Rotation paths and how fast each direction turns (degrees per step)
Each turn is a multiple of 5 degrees from 10 to 175, or 0.
Each row of a path follows its step; steps can be skipped.
Rotation 1:
step 2: [-19   3   8   3   4  29  11  -1   5  -3  17   2   1   4   0 -19  -6   5
   1   5  -2   8 -11  -2  27  -9  -5   9 -13 -18   1  13  13  -9  -1 -19
 -11  17   7   9  19  11  15  -4  -3  14   7  -4 -11  14  15 -12  11   0
   2  21   4  12  -4 -19  -4 -18  -3   3 -12   4  12   8]
step 7: [ -4  20  -5  -7   5   8   9  28 -19 -19  13   4  -9  -2   4  11 -22  21
 -14   7 -16 -26   8  -6  -5   0   3   0  -8   7 -19  22  -1  -7   4  -4
 -12   7  28   8 -10   2   0   9  14  -4  -1  -1  -3   1  10  -2  12 -11
  -7  11  -5  16   7   1   8 -15   7   7  12  -5   2  -4]
step 8: [-14  14   6  -5  -6   4  14   3 -29  15   8   0 -22   5  -2  -2 -15   6
 -23   4   5  -5   2 -16  13   0  -4  25  27   8  -2  -8   7   1   2 -17
 -10   8  18  -6   0  10   3 -21   0  14  13  -7  17   6  21  12   5   8
  -3   9   0  15  -7   6  -2 -10   0   2  -5   6  -7 -15]
step 11: [ -6   6  -7 -20   2  14  10   5 -15 -10  19 -18 -16  -5   9   3 -11 -11
  -5   7  -5   1 -23   6  11  -9  11  12  -8 -14  11   6  14 -11  13 -11
 -16  22  14  -7  -4   5  -3  12   5   9   6  -9   6   1 -18  -8  23  12
   9  13 -10  17  -3  -1 -10  -4  15  12  -1  11   3  15]
step 14: [  5   3   2  -6  21 -10  27   5 -17   2   3  11 -24  20 -19   8  -4   9
  -4  -1  -9 -26  -2 -13  -2 -17  13  11 -11  -9 -20   1 -11 -20  12  -1
 -12  -9   5   3   5  11   1  -6 -18  -7  -4   4   6   9  -3 -14   6  14
  -9  13   7  16  -2   1 -17  -4  10   9  -5   0  -5  10]
step 17: [  1 -18 -29   0 -15  -4  20  -7 -15  16  15  -5 -17   1  -2  25  -9  -1
   1  -3  13 -18  -5 -14  -4  -2   2   6  17  -4  -2   0 -17   5   9  12
 -14  -1  14 -13   3   6   6   7  10  -3  21  -3  25  11   9   4   4  11
  14   4  -9  15 -10  -5  -7   1 -13   6 -17   9  -6   1]
step 18: [ -8   1 -20   6   1  16  19  -3 -18 -21  15 -19   2  -2   2  -4 -11   6
 -12  17   7 -25   4  -2   5  -5  -4   7 -12 -11  -9   3 -15  -7  -6  15
  -3   9   3 -17   3  14 -21  -7 -12 -16 -12   4   7 -14  -2   3  13   7
  15  12   3  15   4  -7 -16  -2   1   7 -12  -3  19  13]
step 21: [  2 -30  -9 -11  25  -3  15 -12 -11  15   7   4 -16   5  13 -18   7 -13
  -2  -8   6  -2  15 -19  10 -13  -2  19  -4 -18 -11   2 -23 -11   0   2
  -1  -7   5  -4 -15  -2 -13   8  -8  -4  -6   7  23   1   4 -23  14   8
  11 -17  -1   1  -2  -1 -11   0  -5  -7 -12  -2   4   2]
step 25: [  0 -13  -7   2 -15   0  11  -2  -7   0   6   5  -2   5   3  -6  -3  16
 -14 -13  13 -24  13  -9  -3   3 -13  -5  -7  -7 -12  22 -33 -14  -3   0
   8  -6   8 -11  -2  -6  -2  20 -17 -22 -12  -5   7   9   3 -10   3  -5
   4  19  11 -12 -17 -20 -12 -18   2  14  -3   2  -2  -4]
Speeds:
[-3 -2 -4 -1  0  5  4 -4  5  6 -2  2  3  1  2  0 -2  0 -1 -4  4  3  6  1
  2 -1  1  0  2  0  0  5 -1 -6  3 -2  1 -2  1  0  3  2  3 -2 -1  3  2  0
  2 -2 -1 -2 -1 -1 -5  0 -9 -2 -5  2  1 -1  1  1 -1  2  0 -2]
170
[ 0  4  5  0  1  5  1  2  3 -2 -1 -2 -2 -3 -8  0 -2 -1 -1 -1 -1  4  0 -4
 -2 -1  0 -3  1 -3  2 -2  2 -1 -1  2  5  0 -1 -4  0 -1 -4 -1  2  2  5 -7
  1  3  3  0 -2 -2  1 -5 -1 -3 -3  0 -4 -1  0 -1 -3 -4  3 -2]
100
[ 7 -2  1 -4 -6  1  4  1  0  2 -1  2  3 -2  3 -2  3  3 -1 -2  2  3 -1  2
 -2 -1 -7 -1 -1 -2  2 -2 -1  0  0  1  3  0  0  5  1 -1  1  4  0 -1 -6  1
 -6 -2  3 -1  0  1 -1 -1  0  0 -4 -5  0  2 -1 -4 -5 -4  2 -5]
10
[ 1 -2  0 -1  3 -4  2  0 -3 -5 -1  0 -2  7  1  1  2  3 -2  1  4 -4  3  0
 -3  4  4  1  5  0  3  2 -3  2  3 -2 -1  0 -6  4  3 -1 -2  0  3  7  1 -1
  0  2  2  2 -4 -1  0  2 -2  2 -1 -2  1 -5  0  0  2 -4  5 -5]
45
[ 1 -3  3  0 -2  0  1 -1 -3  0 -1  5  4  2 -1  3 -5  0 -4  3 -4  2 -6 -1
 -1  3  1 -2  1  0 -2 -1  2  2  1 -3 -2 -3 -1  0  4 -1  3 -4  0  1  3 -1
  1  0 -4 -6 -1  4  3  0 -2  3  1 -7 -5 -2  3 -1 -5  4 -5 -3]
120
[-4  4 -1  2  0  0  1 -1 -3 -3  1 -2  7  0 -1  0  3 -6  1 -1 -2  1  0  1
  1  5 -3 -1 -1 -2  5 -1 -5 -2  1  4 -2  0 -5  2 -2  0  4  2  5  3  0  3
  3  6  0  0  2  3 -1  1  1  3 -6  3  0  2  0  4 -5 -1 -4 -1]
55
